Named turns come first, each shown by rows before and after it. Which turns, in which order, take the first row of each pair that follows to the second? Write the first one first, as in the answered first pair.
Q_180:
[  9.0  20.7  -6.4  10.1  -7.4 -13.0   5.2   6.0 -11.0 -17.9 -18.7   8.5
  -2.2  -3.1   5.9   6.5  -1.5  -1.3 -34.3   6.7 -24.3] -> [  4.8   7.2  -7.5   4.0  -4.6 -16.4   2.8   3.3 -12.2 -29.1 -27.1  -2.2
   2.8   8.8   1.5  10.3   3.1   4.6 -28.4  13.2 -11.1]
[ 13.4   2.1   6.4 -14.8   4.3  20.9  11.6  20.3   8.4   3.6   2.5   2.9
   1.2 -19.7  30.4 -11.7 -13.6  23.0 -14.2  12.6 -28.7] -> [ 14.9  -4.5   8.5 -18.7  -0.5  18.5  13.5  19.1   9.4  -4.4 -11.0  -7.3
   5.7  -9.2  29.2  -9.1  -6.8  24.5 -20.0  19.3 -24.7]
[-17.4  30.5   2.4  -3.6  -6.6  -3.0 -17.1  -7.6  10.6 -18.0  -9.2  -9.8
 -14.7  42.0  -1.1   3.2   9.8   4.7   3.5   6.2  14.7] -> [-22.5  29.5  -0.9  -2.7   0.9  -3.6 -21.8  -7.4  10.8 -15.8   3.2  -3.9
 -16.4  36.5  -2.0   2.0   5.2   5.5  14.8   3.0  20.1]
[-10.2 -23.9  -4.3 -16.1  -9.5 -43.9 -11.6  -9.6   1.5 -12.8 -27.5 -38.8
  18.0  43.6  -2.8   2.4  28.0  14.2  15.2  13.7  11.7] -> [-24.5 -27.7 -12.7 -14.9   9.4 -45.6 -26.1  -7.8  -0.5  -7.5   6.3 -23.0
  10.7  28.2  -8.2   1.2  12.5  15.8  46.4   4.7  23.2]
Q_423:
[ -2.4  24.9   0.3  16.6   0.8   2.2  -2.0   3.7  16.2  26.4  41.7  23.2
  -6.3 -28.0  10.4   0.3 -22.1  -6.5  -1.6 -20.1 -15.1] -> [ -4.7  27.1  25.2   7.2  -5.7  11.8  -5.8  -0.7  21.3  25.9  39.4  24.3
  -4.2 -13.6  18.3   7.1 -19.5  -9.2  -0.8 -16.7   3.8]
[ 20.7   8.6   0.4   4.6 -17.9  -1.0   4.2 -11.4   2.1   1.6 -17.3   3.4
   3.5 -16.1 -20.2  20.8  31.0   1.5  13.1 -10.1 -17.2] -> [ 19.3   9.0  -4.0   6.4 -14.5  -1.7   2.3  -9.7   1.4   3.3 -11.7   6.1
   2.7 -21.8 -20.5  18.8  28.8   2.0  16.3 -12.4 -19.1]
[ -6.9 -27.1 -14.9   4.6  19.5   6.5  11.9  -9.8   4.9  -9.1  -6.6  -8.6
   0.4  -6.6 -20.1 -31.1 -15.5  -6.0   4.1  10.8  -3.4] -> [-10.0 -24.6 -12.7   4.6  22.1   7.9   8.4  -9.5   5.6  -4.1   2.3  -2.3
  -0.5  -9.6 -19.4 -30.6 -20.6  -7.0  10.7   8.4   0.1]
[ -1.7 -11.0 -53.7  33.0 -18.3 -21.3  18.1  19.7 -25.1  13.7 -23.6 -11.9
   6.1 -17.3 -13.6 -11.8  -1.5  11.2 -24.4  -8.1 -37.1] -> [ -9.3  -2.8 -54.5  35.8  -7.1 -17.1   8.0  21.7 -22.9  27.5   8.6   6.5
  -1.1 -33.3 -12.1 -14.6 -14.9   7.8  -4.6 -18.6 -33.1]
Q_226:
[  4.3  34.5 -11.0   8.8  -7.3  19.9   3.5   1.2  14.7  30.0  27.5  30.0
  -7.1 -31.7  11.2  -4.0  -2.4 -11.1  -7.9 -14.5 -34.3] -> [ -3.6   5.8  32.0 -21.8 -25.8  23.8  -3.0 -11.8  19.7  -8.8 -18.3  -5.0
  13.3  34.1  12.5  22.5  24.3  -2.9 -10.7  15.5  27.7]
[  3.3 -22.1 -32.0  14.3   8.6 -17.2   6.3  -4.7 -11.9 -15.4 -21.3 -24.2
   3.7   0.7 -10.6  -7.1   4.8  10.0  -4.5  -1.6 -22.3] -> [  7.2 -16.6 -27.9  15.9   3.7 -14.9  10.7  -5.6 -10.5 -12.6 -24.7 -23.3
   3.9   0.4  -8.2  -7.2   5.4   7.6 -12.7  -1.8 -27.9]
[  5.4 -34.6  15.6 -18.1  -2.8   6.1  -5.3 -12.2   5.3 -25.1 -24.6 -24.8
   4.6  41.5  -5.6   8.9   8.8  17.2  16.6  18.2  43.7] -> [  9.0  -7.2 -37.6  17.1  24.8  -1.1  -3.0   4.4  -1.5  16.9  34.4  16.3
 -18.2 -35.1 -11.5 -20.7 -24.5  10.0  30.5 -15.7 -21.0]
Q_704:
[-15.8 -19.6   3.2  -8.4   7.9   9.5  -8.0  -5.1   3.9  -5.5  -2.5 -11.5
   3.2  34.0   1.3  19.2  -8.2  12.0  12.9   1.0  24.0] -> [ -7.3 -18.1 -39.7  11.2  18.4  -6.1   3.5   3.8  -4.2   0.9  -1.0 -11.1
  -2.3   4.3  -9.1   2.3 -12.3  14.2   3.6  -7.0 -19.8]
[  4.4  31.6   3.4  -5.7  -2.3  13.1   6.8  27.7   8.0  24.7  10.5  21.3
 -11.2 -12.2   8.2   6.6 -15.9  -4.6 -17.2 -21.9  -8.8] -> [ -5.6   4.6  22.7 -25.4  -7.4  10.5  -1.7  19.9   8.9  -4.8 -16.4  -3.8
   0.8  28.7   4.5  23.5   0.4   5.0  -8.4  -3.2  35.2]
[ 22.6  24.0   7.4   2.2  -2.8   5.2  -2.5 -19.3  12.9   9.9  10.0  -0.8
 -12.8   4.7   4.6  -4.3  20.0  -1.0  -9.5   4.1   3.3] -> [ 21.4   9.1   0.2  -3.1  -1.3  -2.2  -3.2 -20.6   9.3  -5.2  -4.7 -15.7
  -9.1  15.4  -2.3  -0.7  26.1   5.4  -8.4  11.8  11.4]
Q_789:
[ 19.3   6.4  28.5  -7.4 -23.2   7.9  -0.9   2.8  -4.9   5.4  -1.1  23.8
  -7.6  14.1  10.5  -8.5 -12.4 -37.7 -35.2  -2.6 -12.5] -> [ 12.6   7.5  33.6 -10.5 -17.5  10.9  -8.7   2.4  -4.5   8.0  12.5  30.5
  -9.1  12.3  11.1  -6.7 -18.0 -37.6 -20.9  -5.1  -1.5]
[  1.8  15.0  23.5 -14.6  -9.2  14.3   0.5   0.3   3.6  17.5  12.9  15.7
 -20.1 -13.5  15.8   3.4  -8.3 -12.7 -10.5  -9.3  13.8] -> [ -3.8   4.5  28.3 -21.7  -9.9  13.0  -4.4  -3.5   3.2   6.9   6.9   7.6
 -16.5  -1.1  11.8  10.9  -4.0  -8.3  -2.9  -3.0  31.7]
[  5.0  -0.2 -34.5  13.3   0.0 -10.8  12.7   9.2  -5.7   3.9 -18.0   0.3
  -1.6 -19.5  -3.5 -17.4  -0.7   3.0 -28.8  -8.7 -55.6] -> [ -9.4   7.1 -25.6  12.9  14.0  -1.9  -4.9   9.3  -2.0  20.3  26.0  26.3
 -11.2 -33.7   0.8 -17.6 -19.3  -1.3   4.1 -19.1 -37.9]
[ 25.0 -24.2   0.9  17.3  -5.2 -20.6  29.6   3.6  -3.3 -30.8 -37.4 -32.0
 -11.1  -1.8  -2.1  14.7 -16.2   0.3   1.8  15.4 -27.3] -> [ 27.9  -6.2  -4.7  27.7  -0.9 -15.6  31.7   7.4  -2.8  -9.6 -14.7 -11.5
 -21.0 -28.6   2.4   6.1 -28.0  -8.7   0.1   1.8 -49.4]

Each pair is two turns apart.
[ -9.0 -25.3   8.2 -14.3   5.8 -12.4  -9.1   0.5   7.1 -16.7 -31.7 -27.6
  32.5  33.7  -4.7  21.2   3.5  21.9  -1.7  -1.4  30.2] -> [  8.5  -6.4 -40.0  15.3  13.2 -25.1  11.2  14.2  -0.7   5.8 -22.1 -15.4
  21.9 -15.1 -10.2  -3.1  -7.7  17.6 -21.7 -18.9 -40.1] => Q_704 then Q_180
[-25.2  12.0 -12.9  11.2 -14.7  25.1 -20.0   8.3  18.3  40.9   9.3  -9.5
  -8.5 -21.9   5.5  10.6 -19.2 -12.6 -20.8 -19.6 -20.4] -> [-27.1  14.1   8.7   2.3 -23.2  33.1 -22.4   4.4  22.2  37.4   3.7 -10.0
  -5.9  -6.4  12.1  17.4 -14.5 -13.7 -22.9 -14.2  -2.1] => Q_423 then Q_423
[ 11.7  -1.5   2.3   9.8   2.3  -3.1  13.5  14.1  -8.1  -3.3 -24.8  -5.1
  10.8  12.0   0.6   3.8   1.5  15.2  -9.6   3.3  -0.1] -> [ 13.7   1.2   0.3  13.8   2.1  -2.2  15.8  14.9  -8.0  -0.6 -22.7  -2.9
   9.4   5.6   1.1   0.2   0.1  13.2 -11.7   2.0  -6.4] => Q_789 then Q_180
[-13.6 -16.4  34.6  -2.8  -5.8   3.7 -30.8   8.6  33.8  17.5  37.2  12.6
   0.0  -4.7  14.4  35.1 -24.9 -16.4  37.7 -22.0  35.8] -> [ 16.9  -6.6 -29.6  29.0  -8.6 -21.1   5.1  22.6  21.2  25.6   8.9   0.3
  -2.5 -45.0   3.1   8.2 -19.7 -16.1 -10.7 -29.5 -56.9] => Q_704 then Q_226
[  7.6  -1.3   3.1   1.6  -9.3  -9.1   9.5   1.9  -3.4  -2.5 -14.4  -3.4
  -3.6  10.3  10.7   0.0  13.5  -5.1 -14.8   4.4 -20.7] -> [ -4.4 -16.2 -17.9   2.2  10.0 -18.8  -3.8   4.0  -8.4  -6.3   3.5  -1.2
  -6.1   1.0  -1.3  -2.1   4.9   3.9  14.4   1.3 -11.9] => Q_180 then Q_226
[ -7.5 -47.7 -20.3  17.3  -5.0  14.2  -4.0 -13.7  17.6  -7.8  14.4  -2.2
 -11.1  -0.7 -28.2  -9.2 -32.3  21.0   5.5  13.0   5.2] -> [ 10.5 -30.1 -19.0  26.7 -18.2  17.4  13.2 -11.7  18.8   4.2   1.3  -1.5
 -11.9  -7.5 -21.0 -16.5 -27.2  13.6 -26.9  11.2 -25.7] => Q_789 then Q_226
[-11.7 -26.2 -59.4  13.9  35.6 -15.5   9.4  -3.4 -10.1  -8.5  -0.2  -5.3
 -17.3 -19.5 -16.0  -2.8  -8.0  11.5  15.4  -2.9 -11.4] -> [  1.1  -6.3 -54.4  21.5  26.2  -9.5  21.4  -1.4  -7.4   6.1  -0.6   3.7
 -20.3 -30.2  -5.5  -9.5  -8.8   2.3  -8.3  -8.4 -36.8] => Q_180 then Q_180
[-10.5 -22.3 -13.3 -11.9  -9.7 -24.4   3.7  -5.5 -16.8 -21.8 -38.1 -27.8
   1.5   5.9  -9.7 -10.8  12.0   7.2  -5.9   7.1  10.9] -> [-18.7   9.6  -5.1   0.1   4.2  -7.8  -8.4  -0.6  -9.8  20.0  27.2  21.8
 -17.4 -35.6   4.3 -20.5 -18.3  -8.0  16.4 -19.6   1.0] => Q_704 then Q_789
[  9.3 -32.9 -18.4 -13.6  -2.8  -9.8  -2.3   4.5  -5.3 -30.1 -40.6 -22.6
  16.5  21.1  -9.7   2.4   7.1   7.5  -2.0   6.1   8.6] -> [ -7.8 -27.9 -30.4  -6.6  23.0  -7.5 -20.8  10.0  -4.7 -11.6  13.0   7.0
   3.5  -9.7 -14.3  -3.4 -16.7   6.8  39.7 -11.5  15.9] => Q_180 then Q_180
[  2.3   3.8   6.8   0.2  -6.1  13.4   2.1  -9.1  -2.4 -12.2 -22.6   1.4
  -0.4  10.1   9.3   5.5   6.7  -5.2 -12.2   5.5   9.5] -> [  6.1   8.6   2.5   5.3  -7.0  12.6   6.0  -7.4  -2.9  -8.5 -23.4   3.8
  -0.4   4.8   9.6   2.5   5.5  -6.5 -17.9   3.2  -1.3] => Q_789 then Q_704
[  2.7  27.4  25.5   0.9 -18.6   2.6 -13.2   2.6  -0.5  15.5   1.9   5.9
  -1.8  10.7  23.9   7.3   6.0 -18.7 -16.0  -8.6 -23.2] -> [  1.1   6.6  18.0  -6.8 -20.2  -8.3 -10.9   0.8  -4.1  -6.6 -24.5 -16.7
   6.3  30.8  14.6  13.7  17.4  -9.1 -16.0   3.1 -11.9] => Q_423 then Q_704
[ 13.0  27.9  32.7  -3.2   1.5  18.6  -7.2 -12.5   9.8  27.5  20.2  16.3
  -8.9 -12.1  10.3   2.4  -8.9 -10.0  15.6 -11.1  12.1] -> [ 16.7  16.3  45.7 -13.8 -10.9  17.6  -3.8 -17.9  10.0  10.3  -8.4  -3.4
   0.2  14.5  10.9  10.1   5.6  -6.5   3.8   1.4  27.5] => Q_423 then Q_789
[ -2.2 -12.8 -13.7  -6.8  10.4 -21.7  36.9 -10.9 -17.5   7.8 -16.8  -4.3
  17.4 -52.7 -10.5  18.6  -6.7  -4.9  14.0 -16.2 -37.0] -> [  3.0 -15.4  -4.4 -12.1  -0.3 -21.5  42.1 -13.5 -16.0  -2.0 -37.0 -16.3
  24.3 -37.2  -8.1  22.0   3.1  -4.8  -0.5  -7.8 -32.2] => Q_226 then Q_423
[ 24.8  13.3 -16.8   6.5  -4.9   3.2  17.1   2.9 -26.9  13.9 -27.4 -13.8
  -6.6   0.0   5.3   5.1  20.6  -7.9  -5.2  -4.6 -34.8] -> [ 14.8  28.5  24.9  -2.0  -7.7  25.1   1.7  -2.3 -16.5  30.4   1.4  10.0
 -12.6   5.2  20.8  15.4  10.2 -17.7  11.3 -10.4  -3.0] => Q_704 then Q_789
[ -2.4 -15.5 -39.0  16.1   0.8 -39.2  47.9 -22.8   1.6   3.4  16.1 -12.1
 -36.3 -23.4 -14.0  -8.0  -9.4  20.0   9.0   5.5 -42.1] -> [ -8.7  -7.9 -30.2  17.0   5.5 -31.6  40.3 -23.7   4.9  15.6  39.8   3.5
 -42.1 -32.0 -10.1  -6.9 -18.9  15.6  22.9  -2.4 -32.9] => Q_180 then Q_789
[-22.2  18.0  24.7 -12.0 -27.3  -5.2   2.2   1.9   9.0   4.1  10.6  13.3
   4.0  -1.2  16.0  20.6   8.9  -2.4 -11.5  -7.9  24.4] -> [-19.8  -9.6 -26.9  -4.7 -12.5 -32.6  10.1   8.1  -3.8 -18.9 -12.5 -13.6
   8.8  -5.8  -8.5  12.5  14.0  13.3 -10.1  -2.7   4.5] => Q_704 then Q_423
[ -8.1  17.4  19.4   0.6  -0.8  13.3  -6.6   3.4  10.5   3.9  42.3  27.7
 -10.4 -13.4  12.6 -15.0 -12.7   1.6  22.8   0.2  -5.3] -> [ -1.4  23.5  42.3  -4.6 -16.2  21.9   0.1  -1.0  15.3   2.5  24.2  22.1
  -7.2   3.7  20.9  -8.7  -2.5  -3.2   3.5   7.6   0.1] => Q_423 then Q_180
[  4.5   6.1   5.5   6.4 -28.1  21.8  19.1   3.2  -3.3  12.9  -1.1   0.8
  -8.7  -7.2  14.0 -13.2  12.4  -0.6 -20.1 -14.6 -25.4] -> [  2.5 -15.6  -5.6   0.5 -26.5  10.2  19.7   1.0  -7.4  -9.5 -23.3 -21.3
  -1.1   9.3   3.1  -8.6  22.3   9.7 -16.3  -4.1 -14.0] => Q_704 then Q_704
[-10.1  -7.7 -14.3  -4.0   9.8  -1.9  -6.6  -0.7  -1.6   6.9  15.7   7.1
  -3.7  -9.0  -5.5   0.3  -6.3  -5.8  15.6  -1.5   1.0] -> [ -9.2  -8.7 -19.8  -2.6   9.6  -4.4  -5.0  -0.6  -3.0   6.4  12.5   3.8
  -2.8  -9.9  -8.7  -0.8  -5.3  -4.2  13.7  -1.6  -3.9] => Q_789 then Q_704
[-12.4 -16.6  22.8 -19.3  -1.5   6.0 -12.1 -11.6  -2.6 -13.5 -17.0 -16.1
   7.7  21.5   2.9   9.2  11.2   7.2  17.4  21.5  42.4] -> [ -2.7 -27.0 -13.4  -9.1   1.3 -11.8   1.6  -5.2 -11.4 -22.6 -38.0 -30.9
  10.1  11.9  -8.9  -1.3  17.4  14.3   1.9  24.1  10.3] => Q_423 then Q_423
[ 35.6  17.9   2.6   8.2 -13.7  16.5  21.7   2.6  -9.3  20.8 -35.7  -3.2
 -36.4  22.4  11.9 -16.3   6.7   3.5 -15.0   1.3 -16.2] -> [ 35.1  13.4   0.4   8.3 -12.8  14.2  22.6   3.3  -9.2  18.1 -38.6  -6.8
 -34.8  24.1   9.3 -16.2   8.4   5.8 -14.5   3.9 -16.0] => Q_704 then Q_423
[ 37.7  37.4  -8.1  32.3  -3.4  -2.5  23.1  -8.2 -18.5  29.2   3.7  19.5
   0.8  -8.7  21.5 -13.8 -16.7 -25.9 -38.7  -3.4 -61.7] -> [ 16.5 -28.6  -9.5  -0.1   1.0 -23.6   6.6 -19.7 -25.3 -36.9 -47.8 -38.1
  24.1  56.6  -4.2  12.4   9.2   3.1 -10.1  30.9  11.6] => Q_226 then Q_423
[  8.0  22.9  17.5  -2.2 -11.9  10.7  17.4   4.3   0.8  11.6   6.2  15.6
 -10.3   5.1  18.4  -1.9  -0.5 -12.7 -23.9  -6.3  -9.9] -> [ 11.6  19.3  14.3  -1.4 -14.1   7.5  21.4   3.4  -0.1   7.8  -3.6   9.5
  -8.7   7.4  16.1  -2.4   2.7 -12.2 -29.4  -4.1 -15.1] => Q_423 then Q_423
[-17.2  -1.0  -2.6   3.4   8.0   7.0 -14.2   1.8   3.1  -3.3  24.9  14.4
  -1.3  -9.8   1.9   3.1 -17.8   0.7  38.6  -7.2  22.2] -> [  4.6  27.4   6.7  14.3 -12.7  15.9   6.1   3.6   7.3  15.7  13.2  21.3
  -2.9 -19.6  15.9  -5.6 -14.3 -12.2  -3.7 -12.6 -15.5] => Q_180 then Q_180
[-11.2   2.6  13.8  -3.6   5.6   8.9 -10.6  -2.4   7.1   7.9   9.9  11.0
   7.3  10.2   8.9   7.8  -2.0  -5.6   4.0  11.3  25.0] -> [-10.3 -16.2 -25.9   4.2  15.6 -11.5  -6.3   2.7  -1.8  -5.8  -4.9  -5.8
   9.4   2.6  -7.9   0.6   1.7   4.9   5.6  13.0   6.9] => Q_704 then Q_423
[  4.5 -11.5  19.5 -18.1  -4.8 -27.2  -1.2   6.2  24.4   4.0  -1.9 -20.5
   5.1  28.6 -17.9   6.9  10.5   4.9 -32.3  14.1  -7.0] -> [ -5.8 -11.0 -10.0  -7.1  18.7 -33.9 -12.6  12.4  19.6  16.3  37.1  -1.4
  -7.3  -5.3 -26.7  -3.5  -8.9   6.8  -3.9  -1.8 -18.3] => Q_226 then Q_180
[ -6.5 -23.3  -1.4   5.7  24.9 -10.2  -6.1  -1.0  28.0   4.6  27.6 -10.5
   3.8  28.3 -12.9   9.0   8.8  11.1  26.3   9.7  34.7] -> [-5.4 -9.8 15.1  6.5 20.6 -0.5 -6.9 -2.3 32.0 16.8 38.5  3.5  0.0 24.1
 -3.1  8.9  4.4  4.2 25.1  4.9 34.3] => Q_180 then Q_423
[ -2.4  -4.9 -17.7 -10.1  26.9  -6.4  -9.7   0.0  -5.6   4.8   7.0   5.9
  -4.9  -5.3  -0.8  -4.0  -5.7   3.0  20.8 -10.5   3.1] -> [ -4.4  -8.0 -11.9 -14.5  25.8  -6.5 -11.5  -1.5  -4.6   1.9   4.5   2.5
  -3.4   1.0  -2.0  -0.2  -4.1   5.5  23.0  -8.0  12.4] => Q_423 then Q_704
[ 34.3  -7.0  -5.0   0.3 -25.7 -35.6  41.5   5.6  18.8  -3.9 -36.6 -23.0
  14.9  30.7   2.8  12.1   4.6  -7.0 -42.1  24.1 -36.2] -> [ -0.3 -46.9 -21.3 -14.0   8.7 -48.7   7.3   2.9  12.5 -28.2  -8.2 -27.8
  15.1  40.0 -18.5  23.0  -5.9  10.7  27.8  26.9  21.4] => Q_180 then Q_180
